In the data rows, the value 50 means zero.
Here are some points:
[50. 56. 48. 52. 75. 49. 49. 41. 54. 50. 35. 46. 57. 62. 62. 68. 59. 43. 53. 62. 32. 70. 34. 48.]
[40. 50. 63. 51. 55. 48. 43. 40. 62. 49. 36. 44. 51. 49. 62. 50. 49. 54. 50. 38. 46. 61. 49. 49.]
[57. 33. 47. 64. 21. 29. 71. 38. 65. 33. 58. 40. 38. 41. 33. 47. 62. 59. 59. 44. 39. 0. 21. 46.]
[66. 65. 53. 56. 52. 45. 52. 65. 49. 60. 44. 34. 27. 54. 51. 48. 72. 89. 38. 44. 54. 36. 52. 50.]
[54. 59. 62. 21. 81. 53. 58. 39. 68. 52. 63. 77. 63. 59. 56. 38. 39. 45. 66. 59. 56. 59. 32. 60.]
[23. 41. 75. 56. 38. 62. 54. 29. 35. 75. 43. 63. 45. 34. 41. 44. 46. 39. 57. 35. 56. 53. 53. 53.]
[49. 61. 27. 56. 60. 38. 61. 61. 58. 54. 53. 49. 37. 33. 50. 32. 32. 66. 45. 63. 56. 49. 48. 71.]
[43. 40. 42. 44. 49. 43. 56. 49. 54. 36. 69. 48. 28. 36. 39. 68. 58. 57. 39. 60. 41. 0. 61. 50.]
[53. 42. 56. 56. 38. 22. 19. 56. 35. 44. 26. 65. 33. 44. 53. 45. 50. 36. 52. 29. 24. 50. 60. 43.]
[40. 37. 37. 81. 42. 62. 54. 59. 54. 80. 62. 29. 67. 37. 40. 60. 41. 70. 35. 10. 40. 36. 43. 41.]
[42. 40. 59. 55. 36. 57. 56. 73. 45. 26. 66. 40. 42. 64. 67. 44. 64. 59. 53. 32. 56. 17. 70. 51.]
[63. 72. 77. 37. 58. 53. 59. 43. 65. 60. 60. 62. 77. 53. 38. 45. 47. 32. 57. 61. 62. 57. 28. 47.]
[38. 42. 56. 30. 72. 59. 54. 35. 40. 33. 62. 55. 43. 58. 16. 51. 79. 38. 59. 56. 31. 53. 46. 61.]
[54. 38. 33. 65. 66. 60. 44. 70. 42. 60. 23. 52. 71. 55. 30. 80. 48. 41. 38. 39. 55. 42. 62. 53.]
[41. 27. 45. 43. 57. 43. 60. 40. 64. 53. 72. 47. 51. 48. 49. 39. 41. 52. 34. 59. 51. 30. 53. 50.]
[51. 44. 35. 46. 50. 43. 54. 75. 62. 44. 59. 48. 48. 71. 57. 39. 63. 46. 57. 41. 42. 33. 64. 62.]
[47. 58. 19. 55. 57. 78. 65. 37. 63. 66. 66. 31. 67. 56. 73. 65. 53. 57. 38. 47. 77. 39. 65. 52.]
[52. 57. 9. 37. 64. 59. 63. 83. 68. 74. 27. 24. 82. 46. 40. 87. 40. 32. 44. 20. 91. 42. 81. 39.]
[65. 40. 84. 51. 38. 31. 54. 38. 18. 47. 72. 36. 49. 42. 36. 37. 47. 50. 55. 67. 40. 37. 41. 59.]
[42. 56. 55. 58. 36. 40. 61. 73. 53. 29. 62. 27. 37. 47. 45. 64. 51. 67. 46. 32. 44. 41. 47. 38.]
[54. 48. 34. 51. 50. 45. 56. 64. 70. 64. 31. 49. 74. 36. 73. 59. 20. 58. 48. 32. 64. 49. 40. 7.]
[56. 31. 56. 77. 34. 37. 73. 61. 58. 20. 52. 16. 30. 51. 53. 49. 62. 44. 46. 45. 39. 14. 36. 39.]
[30. 45. 65. 54. 35. 34. 41. 52. 53. 33. 52. 51. 31. 63. 49. 39. 31. 69. 62. 54. 58. 37. 33. 60.]
[58. 58. 51. 54. 54. 63. 30. 36. 72. 40. 65. 71. 39. 50. 47. 41. 40. 47. 62. 49. 50. 28. 37. 57.]
[53. 49. 49. 64. 37. 43. 56. 39. 59. 65. 56. 52. 80. 52. 39. 56. 29. 56. 41. 47. 55. 56. 72. 52.]
[45. 49. 47. 47. 52. 60. 59. 49. 50. 44. 39. 58. 47. 56. 56. 49. 40. 58. 45. 46. 37. 31. 58. 45.]
[42. 65. 56. 35. 45. 45. 25. 23. 26. 66. 63. 88. 67. 58. 65. 46. 14. 32. 40. 67. 59. 99. 33. 43.]
[54. 56. 54. 57. 41. 40. 60. 47. 43. 37. 75. 79. 53. 41. 45. 45. 36. 37. 50. 73. 61. 73. 60. 51.]
[38. 35. 47. 68. 38. 39. 62. 62. 39. 38. 57. 36. 24. 26. 50. 39. 72. 57. 38. 38. 37. 9. 49. 48.]
[35. 46. 34. 57. 51. 59. 40. 60. 64. 66. 35. 47. 47. 64. 41. 49. 68. 66. 37. 31. 84. 59. 58. 56.]
[50. 41. 22. 30. 37. 45. 50. 62. 48. 65. 52. 38. 65. 40. 62. 62. 56. 53. 47. 48. 57. 78. 55. 53.]
[51. 60. 76. 61. 73. 50. 37. 38. 29. 65. 40. 71. 59. 60. 68. 60. 33. 40. 46. 52. 57. 83. 21. 53.]
[33. 35. 31. 74. 37. 36. 58. 65. 59. 40. 37. 0. 18. 63. 41. 55. 83. 61. 28. 35. 46. 21. 68. 56.]
[58. 62. 67. 47. 40. 64. 46. 51. 81. 42. 63. 57. 46. 50. 60. 59. 46. 54. 44. 64. 20. 34. 41. 45.]
[51. 55. 56. 70. 49. 52. 54. 61. 43. 79. 37. 34. 55. 67. 31. 74. 72. 68. 48. 38. 51. 51. 41. 61.]
[57. 46. 36. 56. 59. 51. 53. 45. 54. 70. 51. 31. 49. 46. 56. 65. 65. 44. 23. 51. 60. 82. 83. 37.]
[29. 49. 62. 46. 47. 42. 40. 71. 53. 44. 39. 33. 30. 44. 44. 36. 62. 51. 64. 48. 41. 36. 36. 56.]
Here are 16 more points, each followed by its number:
[63. 60. 73. 36. 49. 64. 24. 14. 23. 69. 43. 82. 65. 60. 78. 63. 19. 48. 41. 46. 51. 84. 30. 67.] 0
[45. 42. 51. 51. 41. 50. 51. 63. 60. 55. 58. 37. 40. 41. 32. 37. 37. 48. 28. 45. 52. 43. 71. 47.] 1
[60. 53. 64. 44. 54. 72. 39. 22. 38. 54. 47. 63. 64. 49. 39. 53. 40. 40. 71. 61. 56. 71. 46. 62.] 2
[65. 36. 58. 54. 42. 60. 57. 40. 61. 17. 61. 37. 40. 42. 61. 43. 46. 51. 75. 64. 33. 46. 40. 61.] 3
[48. 39. 73. 43. 63. 51. 33. 36. 74. 68. 55. 31. 58. 66. 49. 52. 60. 47. 49. 51. 50. 53. 51. 69.] 4
[73. 39. 58. 39. 75. 56. 30. 52. 31. 49. 29. 71. 62. 48. 43. 47. 23. 47. 57. 61. 66. 55. 31. 41.] 5
[61. 54. 46. 43. 46. 54. 66. 30. 59. 51. 84. 54. 60. 42. 47. 27. 59. 34. 57. 79. 72. 51. 52. 44.] 6
[47. 33. 24. 36. 65. 31. 83. 49. 54. 48. 70. 25. 63. 44. 66. 48. 43. 58. 40. 20. 68. 42. 82. 46.] 7
[49. 53. 83. 32. 69. 50. 19. 27. 31. 67. 46. 71. 80. 62. 78. 41. 32. 45. 38. 72. 56. 99. 6. 65.] 8
[51. 31. 30. 58. 32. 35. 83. 74. 50. 35. 73. 29. 32. 41. 38. 38. 72. 59. 22. 44. 54. 29. 71. 52.] 9
[31. 58. 66. 40. 33. 53. 65. 41. 47. 46. 73. 64. 40. 42. 35. 43. 57. 34. 44. 75. 51. 33. 56. 27.] 10
[59. 60. 76. 60. 77. 53. 47. 48. 42. 50. 43. 71. 48. 37. 44. 50. 11. 39. 53. 44. 37. 40. 52. 44.] 11
[56. 54. 47. 36. 33. 51. 56. 28. 68. 72. 68. 58. 43. 43. 41. 44. 58. 58. 62. 65. 40. 58. 58. 55.] 12
[50. 38. 34. 88. 53. 63. 43. 58. 37. 80. 43. 48. 44. 58. 76. 30. 66. 67. 29. 24. 58. 30. 58. 48.] 13
[54. 49. 42. 63. 58. 37. 71. 33. 74. 54. 74. 55. 34. 48. 33. 32. 60. 48. 61. 45. 37. 53. 36. 41.] 14
[54. 49. 50. 65. 42. 60. 59. 42. 53. 34. 52. 50. 59. 46. 30. 46. 54. 39. 47. 40. 57. 39. 58. 38.] 15
Which of these numbered points is nearest to each point below, looking only along the 8 directions in which the first points spread most? Its number follows each.
[38. 34. 36. 64. 37. 38. 81. 52. 57. 34. 74. 29. 32. 34. 49. 37. 73. 75. 27. 44. 48. 14. 59. 42.] > 9
[46. 58. 42. 24. 59. 49. 53. 68. 50. 76. 24. 19. 57. 79. 41. 53. 79. 58. 52. 52. 70. 83. 56. 50.] > 4
[87. 38. 47. 24. 48. 44. 75. 40. 44. 34. 69. 45. 59. 55. 44. 31. 45. 52. 24. 63. 48. 46. 52. 55.] > 6
[43. 51. 75. 44. 76. 46. 29. 29. 22. 64. 66. 72. 78. 79. 63. 54. 36. 44. 38. 59. 66. 99. 53. 59.] > 0
[59. 78. 72. 28. 59. 58. 20. 23. 28. 76. 52. 90. 97. 52. 72. 56. 42. 33. 49. 65. 58. 99. 31. 87.] > 8
[56. 42. 47. 45. 33. 37. 45. 59. 63. 56. 37. 81. 56. 37. 58. 50. 24. 27. 43. 60. 39. 51. 52. 41.] > 11
[53. 42. 89. 26. 33. 51. 37. 46. 46. 21. 79. 65. 33. 45. 56. 21. 54. 42. 66. 67. 14. 42. 25. 39.] > 3
[32. 44. 30. 52. 31. 28. 91. 74. 80. 38. 82. 37. 16. 33. 46. 60. 74. 67. 18. 52. 58. 25. 81. 48.] > 9
[49. 60. 33. 29. 54. 59. 54. 46. 31. 53. 44. 49. 45. 82. 59. 41. 65. 52. 47. 46. 50. 61. 61. 44.] > 4
[46. 47. 10. 40. 48. 58. 60. 49. 83. 62. 52. 42. 58. 31. 62. 63. 43. 48. 52. 29. 77. 53. 70. 51.] > 7
[52. 63. 67. 50. 65. 45. 48. 32. 59. 49. 50. 71. 55. 44. 44. 49. 51. 65. 57. 32. 46. 54. 52. 84.] > 4
[63. 45. 49. 44. 40. 60. 53. 38. 58. 87. 70. 56. 41. 35. 37. 61. 48. 61. 39. 58. 41. 68. 69. 59.] > 12
[47. 57. 53. 56. 44. 60. 38. 12. 47. 48. 61. 60. 54. 50. 48. 52. 51. 35. 39. 61. 58. 62. 63. 58.] > 12
[56. 67. 42. 56. 65. 70. 30. 49. 53. 47. 20. 54. 74. 48. 48. 38. 13. 30. 60. 55. 46. 46. 38. 43.] > 5
[46. 45. 73. 48. 52. 54. 45. 20. 35. 50. 42. 54. 59. 55. 48. 30. 44. 46. 54. 55. 40. 65. 56. 57.] > 2
[44. 68. 48. 48. 72. 69. 36. 63. 53. 77. 25. 41. 63. 45. 45. 56. 38. 51. 38. 54. 81. 69. 59. 59.] > 4
[44. 36. 47. 56. 32. 37. 73. 43. 83. 58. 68. 2. 24. 44. 59. 41. 85. 76. 43. 43. 33. 12. 64. 36.] > 9
[52. 55. 15. 48. 41. 49. 54. 45. 36. 52. 49. 56. 62. 48. 54. 52. 47. 63. 27. 47. 59. 64. 48. 48.] > 1
[43. 45. 35. 58. 58. 48. 44. 70. 50. 60. 17. 27. 50. 50. 60. 37. 59. 60. 53. 30. 70. 80. 55. 69.] > 13
[40. 70. 31. 46. 80. 60. 46. 48. 53. 73. 37. 56. 72. 29. 47. 84. 41. 34. 50. 35. 60. 46. 41. 30.] > 5
[45. 53. 62. 38. 58. 64. 48. 56. 53. 49. 47. 61. 51. 39. 57. 45. 33. 44. 58. 34. 41. 37. 43. 60.] > 11
[58. 59. 46. 59. 47. 30. 58. 48. 55. 47. 37. 78. 72. 56. 34. 82. 7. 23. 53. 48. 59. 39. 54. 33.] > 11
[50. 63. 47. 44. 54. 61. 53. 43. 38. 38. 72. 58. 38. 41. 36. 51. 49. 59. 46. 73. 46. 33. 39. 30.] > 14
[45. 54. 20. 49. 47. 40. 75. 88. 68. 44. 52. 16. 14. 53. 49. 42. 67. 75. 16. 56. 45. 17. 46. 57.] > 9
[44. 43. 77. 42. 69. 37. 31. 22. 34. 7. 56. 43. 31. 37. 33. 36. 47. 49. 68. 82. 11. 55. 12. 42.] > 3
[53. 34. 54. 64. 47. 51. 50. 46. 31. 50. 36. 56. 47. 60. 49. 45. 58. 50. 41. 37. 47. 61. 32. 52.] > 4
[52. 54. 83. 41. 55. 63. 36. 25. 50. 59. 51. 71. 69. 62. 34. 47. 57. 52. 59. 48. 47. 34. 45. 70.] > 2
[43. 59. 40. 47. 65. 33. 57. 76. 45. 65. 50. 37. 54. 21. 49. 43. 40. 89. 46. 66. 50. 53. 72. 48.] > 1
[49. 76. 95. 33. 50. 64. 8. 42. 38. 67. 55. 96. 89. 58. 73. 59. 31. 28. 50. 70. 56. 99. 37. 70.] > 8
[48. 58. 43. 64. 53. 60. 50. 92. 35. 68. 19. 34. 61. 83. 59. 51. 59. 58. 54. 27. 62. 46. 44. 57.] > 13
[40. 59. 61. 51. 25. 44. 48. 21. 54. 51. 60. 61. 35. 68. 46. 47. 42. 52. 68. 54. 52. 59. 51. 67.] > 12
[60. 43. 43. 66. 36. 21. 54. 41. 28. 55. 28. 31. 29. 63. 58. 54. 51. 80. 41. 35. 72. 79. 67. 32.] > 13
[42. 43. 34. 63. 34. 42. 59. 67. 34. 67. 27. 47. 46. 81. 48. 37. 63. 51. 53. 20. 47. 61. 51. 51.] > 13
[31. 44. 38. 64. 33. 30. 72. 62. 65. 29. 48. 24. 28. 38. 42. 41. 53. 63. 21. 60. 53. 40. 77. 40.] > 9
